In the data rows, the value 128 means zero.
Here are some points:
[ 91 152 153 113 136  94  96 126  87 164 130   4 113 148   1 151 182 248
 155 255 176 123  82 139 134  66  65 157  61 143 121 104 138 113 105 160
 108 135  76  97 163 221 161  99 183 101 163  98]
[158 103 103  98 145 166 125 149  60 106 190 128 153 141  89 149 164 169
 123 247  86  96 163  73  70  54  94  63  76 139 120 153  92  99 131 182
  64 154 147 104 123 187  93 118 173 113 177 108]
[152 150  91 162 137 102 110 204 158 149 108 125 164 133 181 126  89  86
 143  51  71 141  82 157 162 181 193 149 170 144 130 144 138 112  95 107
 103 165 153 138 139  42 134 136 113 112 123 146]
[130 160  74 160 110  83 219 234 103 121 126   6 150 123 109 207  85 197
 107 174 150 170 102 213 215 160 161 184 231 120  34  88 177 172  69 132
  86 174  82 100 229  28  83 126 155 114  94 134]
[125 101 113 153  55 157 115 126 112 137 121 177  98  31 104  73  53 135
 125  47  61 169 110  96 181 167 240 123 213  77 143  98 152 157 150  47
 137 108 159  58 126  61 185  98 113 165 105 170]
[127 132  81 114 151 108 121 138 138 142 176 205 156 121  88 235 139 110
 129 161 165 187 103 116 101 135 114 124 124 125 185 108 134  72  89  99
 140 133 108 127 123  91 112 111 154  74  91 155]
[123 116 100 126 159 110 152 127  71 103 131  42 144 148 110 142 123 188
 110 203  99 122 141 118 145  58  81 154 190 111  54 100 182 130  98 173
 127 146  73 167 182 132 122 122 139 145 150 132]
[105 159 123 169 125  90 210 140 100 136 101  49  73  97  79 140 138 140
 182 114 177 208 130 240 255 205 201 154 201  99 103  96 156 186 170  55
 100 143 121  91 140  32 125 100  88 174 134  78]
[151 137 161 117  87  98 139 135 197 151  95 102  83 128 148 144 135 139
 191 125 175 113  95 186 140 164  69 179 171 124  81 141  88 148 112 118
 138 140  68 187 120  72 115 158 120 144 118  59]
[ 86 108  80 101 169 127 128 186  57 113 221   9 179 136 100 157 185 207
 117 255 127 138 114  78 130 112 135 139  78 173 108 105 133  74  72 183
  75 114  96 129 178 130 110 113 248 100 161 123]
[ 42 162  92 112 128 106 168 168 123 181 162  98 139 110  82 160 161 155
 146 200 193 162 125 149 123 176  95 165 153 160  95  81 155 133 117 113
 134  98  81 130  76 115  79 100 180 102 133  80]
[ 94  50 116  52 179 154 152 136 130 116 222  39 193 159  37 172 190 138
 108 250 111 143 157  22  18  15   0 119  37  81  33  84 112  79 184 235
 132  71  66 180  56 252  51 195 202 138 138 103]
[106 106 116  53 172 125 147 189  21 136 205  20 176 142  39 213 158 255
 115 255 171 152 141  67 105   0  82 104  97  69  93  41 193  64 132 183
  92 108  58  81 123 207  80 109 239 142 196 122]
[152 146 195 106 108 151 127  95 225 160 122 232  96  85 176 139 102  36
 155  21  80  71 130  61  92 118 147  50  60 118 145 153  74 124 145 121
 153 150 235 135 103 171 126 132  97 137 117 172]
[184 124 114 135 147 139  95 119 123 146 165 195 202  80 178 115 116  87
 119 114  74  75 126   0  74 132 126   0  35 136 153 180  78  90 208 176
 170 173 209 205  80 180  82  96 116 119 163 165]
[116  97 173 103 171  98 191 145 107 178 140  28 106 137 102 171 194 122
 178 167 188 110 160 141 123 103  65 160 106 118  91 156 159 137 138 214
 111 116 128 181 137 161  77 179 134 142 117  94]
[158  95 170 153 100  79 139  90 155 130 118 143  78 173 233 148 113 105
  79  86  88 119 141 131  78  52 131  77  79 174 240 147 127 123 120 160
  64 132 242 117 177 145 137 124  87  83 113 156]
[ 67 108  44 100 132 109 116 164  72 130 136  41 169 130 127  96 177 173
 119 244 162 145 110 143  98  63  76 146 115 151  92  85 171 126 109 214
 139 146  55 156 112 192  84  98 152 112 127  91]
Then 24 other points, each followed by its number:
[106 135  96 147 189 117 151 184  75 155 127  36 142 181  49 136 157 242
 145 246 130 166 115 101 147  54  96 129 181  78 111 103 192 146 101 167
 109 145  46 154 159 212 133  98 203 108 173 119] 0
[206 122 168 167 107 171 153  13 209 175  62 131 116 161 206  93 126  57
 181  50 117  44 121 136 119 182 111 133 125 136 154 216 109 188 139 166
 127  87 162 149 119 120 135 164  72 138  74 126] 1
[ 97  76 155 151 112 101 206 152 150 138 101  40  86  98 139 158 164 141
 131 171 166 150 119 245 113  96  63 173 167 173 118  86 192 149  83 164
  74 133 110 152 173  92 120 113 109  94 130 118] 2
[ 96 146 120 179 165 168  97 139  46  96 118 168 128 134 132 125 102 121
  89 131 128 177 131 143 179  68 150  90 135 103 168 122 141 143 141 145
  99 144 145  86 104 142 152 150 133 150 156 136] 3
[177 173 153 116 157  93 164 165 163 186 141  29 154 155 151 195 122  60
 121 222 195 111 183 150 150 148  31  64 142 110  96  82  86 108 134 173
 159 152  93 221 148 113  82 123 166 185 105 115] 4
[ 78 204  70 175  41 104 181 115 192  73  65 255 122  88 178 175  87   4
 158   0  98 186 157 221 191 255 255 206 242 126 163 120 170 168  38  25
 100 151 201 102 202   0 116 126   0 158 104 144] 5
[126 102 103 170 137 155  86  83 140  94 100 141 109 109 151  90 160 122
  82 161 119 118 167 136  92  67  91 164  60 144 180 174 146  82 103 188
 153 118  69 137 121 255 144 120 107  84  75 143] 6
[104 115  74  42 166 158  65 140  76  94 151 158 180 138  52 171 132 181
 137 168  91 146 175  77  52  53  64 119  53 128 121  57  68  81 121 208
 141  90  86 168 106 240  80 148 182 122 155 145] 7
[114 113  91 108 105 150 128  88 106   0 138 241 131 128 137  98  74  28
 111  93  79 190 139 111 143 124 203 162 179  92 141  78 127 113 142  66
 142  73  74  96  56 141  99 172 111 146 116 161] 8
[104 149  97 197 125  78 175 255  85 158 160   0 188 173 129 161 111 245
 128 239 163 143 104 155 190 134 206 151 249 126  90  97 196 127 102 119
  49 129 110 105 181 107 153  72 105 155 144 120] 9
[145 164 146 190 128 122 121 142 107 176 115 162 151 116 207 128 101 166
 137  88  74 121  88 141 161 124 255 116 156 112 162 153 141 138 106  64
  99 178 199  27 202 112 204 102 124 126 140 142] 10
[152 137 110 197 108 155  97  98 135  70  45 210 166 135 159  92  98  54
 136  75 107  92 143 161  94 153 168  86 173 108 135 157  97 150 159 135
 118 109 127 123 139 108 153 163  93 131 117 169] 11
[105  93  64  86 112 134 167 167  76 113 163 125 112 144 105 171 179 194
  89 227 153 136 150  57  35  11  58 118  87 100  97  60 164 109 100 202
 119 102 112 142 147 165 104 130 199 158 131 114] 12
[109 168 160 160 133 146 115 111  78 125 180 114 149 164 134 156  59 144
 103  65 112  91  80  79 171 157 204  48 171  92 153 156 173 141 170  80
  88 121 235  81 155  93 194 104 117 169 117 143] 13
[208 162 184 215 108 118  67  98 134 144  59 149  81 151 235  93 137 108
 136  87  31  41 131  63 124 174 156  70  90 172 213 243 130 144 201 106
 121 165 255  65 143 130 209 120  82 181 115 134] 14
[ 50  91 139  83 113  48 209 216 199 116 144  28 181 151  59 200 114 125
  95 191 147 222  87 172 102  96 152 170 101 104  43 134 116  87  98 127
 112 138 112 167 122  79  78 119 158 112 157 120] 15
[117 127  60  99 139 125 122 197 121 129 153  61 151 167 104 144 146 184
 113 179  99 145 141 107 101  78 119 136 123 164  73  79 151 128 148 138
 147 135 138 128 154 126  98 112 110 130 151 135] 16
[132 123 101 161 111  82 189 206 148 169  97   0 108 128 105 153  53 206
 201 206 222 121  66 230 255 168 111 143 247  55  43  88 136 193 131  91
  89 116  19 119 132  61 149  57 190  86 135  19] 17
[ 88 180 131 148 102 101 154 136 192 148  99 128  65 120 104 172 144  90
 138  95 145 195 134 255 196 220 150 249 137 151  82  94 139 153  56  14
  58 124  85  96 164   0 166 174  40 125 129 155] 18
[111 111 154 167 138 145  48 128 111 110 176 225 144 135 109 126 132 132
 133 129 115 127 129 140 102  88 134  95 108 101 143 153 137 118 136 161
 160 101 102  80 105 126 125 149 118 130  98 167] 19
[ 85 113 124  46 165 156 152 172  82 164  94  36 192 119  17 175 133 189
 139 238 214 153  84 180 190 119  48 182  89 105  70 128 130 151 166 139
 138 177   0 193  95 118  95 102 189 115 183  93] 20
[103 220 153 172  96 124 151 147 217 230   0  44  28  80 144 152 205  97
 190 129 255 152  89 255 255 255  89 227 170 133  55 193 120 214 132  24
 188 127  30  80  66  27 137 145 105 103 108  59] 21
[156 151 128 154 125 113  81  63 194 170  77 253  59 129 189 104 130  27
 135  60 133  42 149 105  77 191 137  52 114 131 207 159 128 203 161 131
 147  89 205 128 103 140 143 124  71 146  63 133] 22
[ 62 138 166  83  87 123 142 103 218 136  85 116 130 127 127 124 146 129
 114  32 157 148  95 255 192 189 255 195 195 143 130 139 142 176  34  74
 150  92 125 152 151 110 169 122  68 108 126 133] 23
Which two of these numbered points are nearest to each point below, looking only along the 3 directions in which the first points spread most? Their numbers follow each, nearest first.
[ 83 196  76 177  36  64 195 156 126 158 130   0 104 129 138 184 103 211
  96 163 204 156  82 203 255 221 247 183 255 165  77  76 247 176  68  59
 133 115 164  16 177  32 162  77 104 140  98 111] > 17 9
[155 156 155 148 158 105 154 106 194 232 172  11 165 165 150 109 201 158
 134 176 204 108 123 147 153 117  19 139 122 101  90 181 113 120 138 153
  90 124  61 124 117 138 172 128 188 128 146 105] > 4 15
[109 165 123 158 112 146 228 133 150 186 126   0 102 138 124 169 108 178
 146 130 218 171  30 255 234 233 194 208 202  81  97  53 159 172 115  25
  65 180  94  62 176  39 159 104 121 137 132 129] > 17 18
[113 108  59 129  80 100 133 118 150 132 104 184  83  67 118 128 100  82
 179  81 118 148 125 192 152 221 152 158 176 146  59  64 109 122 101  90
  90 117 116  81 142  47 142 153 117 100  97 181] > 23 18
[139 124 131 106 101  87  95 112 132  76 125 193 123 143 152 106 115 137
 170  77 121 143 123 140 111  93 209 140 197 122 127  84 146 141 105  97
  88 128 152  69 171  85 160 153  80 115 122 187] > 8 13
[115 133  94 100 168 138  96 157  54 185  74  36  56 139  72 103 112 196
 203 236 207 149 140 184 146 107  14 167 141 133  63  91 156 133 177 173
 110 120   0 198  87 163  66 138 195 119 140  32] > 20 15
[113 141 102 152  95  95 113 172 112 125 127 126 115 137 128 144 111 153
  64 116  97 169 127 159 160 128 192  74 147 135 138  70 136 145  98 109
 155 144 162  87 162 105 158 128 110 170  67 186] > 13 8
[123 146 133 147 115 111 134 203  84 166 125  33 180 151 129 133   0 255
 115 226 124 148  72 195 254 164 200  55 224 103  70 162 176 138 131  79
  86 248 203 107 195  33 137 122 122 220 128 105] > 9 10
[ 89  71  91  86 170 126  96 100 123 134 162 121 144 146 131 157 155 150
 137 218 132 100 146  43  47   9  25  82   0 133 100 131 109 109 187 154
 183 139 131 102  73 255  94 139 255  72 180  87] > 7 12
[197  97 172 150 155 104 145  87 154 171 149 158  61 150 157 126 225  22
 174 179 176 113 244 168  59  73   0 152  93 128 202 205  75 144 158 215
 175  53  84 206  91 173 121 204 100 115 113  56] > 4 6
[119 129 133 158 189 156  73 142 129 141 121 178 175 162 171  75 181 147
 112 130 100  96 139  44  58  59  53  94 102  89  91 155 120 161 141 196
 178  93 110 152  50 175 161 144 191 102 147 120] > 6 19
[121 114  95  98 183 160  90  82 125 154  69 149 140  98 137  84  69 105
 187 112 110  77  85 112 159 195 150  74 140 124 138 136 105 142 155 109
 168 101 122  89  86 119 143 105 104 143 159 132] > 8 11
[137 111 101 129 155 130 100 151 120 105 137 139 166 123  69 129  78 131
  76  81 113  95 138 131 133 197 180 158 144  92 109  96 118 123 132 129
 149 150 137 163  94 141 108  93 115 128 155 154] > 3 8
[133 170 225 194 103  63 146  86 154 184  67  98  65 117 186 150 162  49
 171 120 197 129 110 141  94 211 111 137 142 159 129 201  80 103 122  94
 100 120 144 191 142 125 134 113  75 102  73  86] > 1 23
[141 142 171 131 132 101  88 198 109 138 178 118 132 191 115 175  95 123
 122 140 123  67 150 136 146 165 155  80 145 142 155 127 114 108 157 120
 106 183 154 153 146  79 124 104 118 174  92 131] > 3 8
[131 193 113 147  67  66 146  97 178 118  58 187  80  78 147  73  39  38
 131   0 104 178  97 228 202 255 255 148 224 143 176  71 144 153 146   0
  70 115 147  96 159   0 114 135  15 190  57 148] > 5 23
[ 78 122 141 100  81  79 153  96 168 144  73  76 125 162 106 130 209 146
 139 118 199 175 128 222 187 119  88 205 153 163 144 111 152 128  37 116
  94  70  71 191 130 111 129 156 134  88 124 116] > 2 15
[123 112 148 107 211 130 143 151 144 167 124   0 126 138  87 109 136 215
 166 179 207 159 112 196 186  87   0 148 110 140  11 114 113 123 135 143
 147 120   8 178  61  98 141 170 223  83 165 136] > 20 15
[149  95 197 114 166 175 152 169 199 126 140  83 149 156 117 112  86 164
 168 155 133  74  39 108 210  98 142 100 146  82  78 121 144 122 130  78
 110 120  94 111 133 163 164 171 228 139 151  79] > 16 15
[166 144 154 150  65  89 145  82 175 152 110 124 158 112 161 105  76  92
 134  57 122 130 103 136 146 150 157  57 109 121 125 201 127 129 137  88
 146 139 194 115 122  57  98  89  79 110 115  92] > 11 8
[118 127 147  79  70 165 140  79  82 104 137 199  87  81 117  57 115 110
 134  69  84 149 148 189 115 183 205 199 119 146 146 104 157 139 105 115
 134 102 123 116  83 129 140 136  91 131  79 120] > 8 11
[ 44 129 114  45 134 207 111 146 163 137  99  35 132 122  32 137 223 200
 106 255 166 129 122 166 135  17  32 155  72 182 114 113 168 152 114 146
 125  84  11 143  86 211 150 199 192  65 227  87] > 20 12
[ 27  91  67  60  88 116 189 172 142 108  96  72 119 114  45 119 108 185
 110 199 157 198 136 188 124 110 156 211 130 131  89 102 158 143  77 153
  94 130  37 125 118 142 111 111 169  84 137 144] > 15 20
[174 123 112 163  85 165  83 116 130  42 127 255 135 118 112  65  39  53
  92  62  50 114 144  69  84 109 189 128 197 124 209 148 115  88 170 102
 181  93 160 116  73 131 161 163 104 160  85 166] > 14 11
[ 77 187  90 112  79 129 167 149 175 117  85 116 111  92  41 134  63 110
 139  72 176 233  94 255 232 163 164 221 227 134 126  64 123 137  41  45
 142 102  51 117 148  20 104  95 114 137 129 124] > 18 23
[ 71 186 110 173  86  86 186 178 134 134 147  10  66 132 110 154  83 173
  79 114 208 181 117 228 224 217 255 227 255 133 142 137 171 150  98   0
  72 114  90  75 199  23 151  86 128 153 107 101] > 18 17
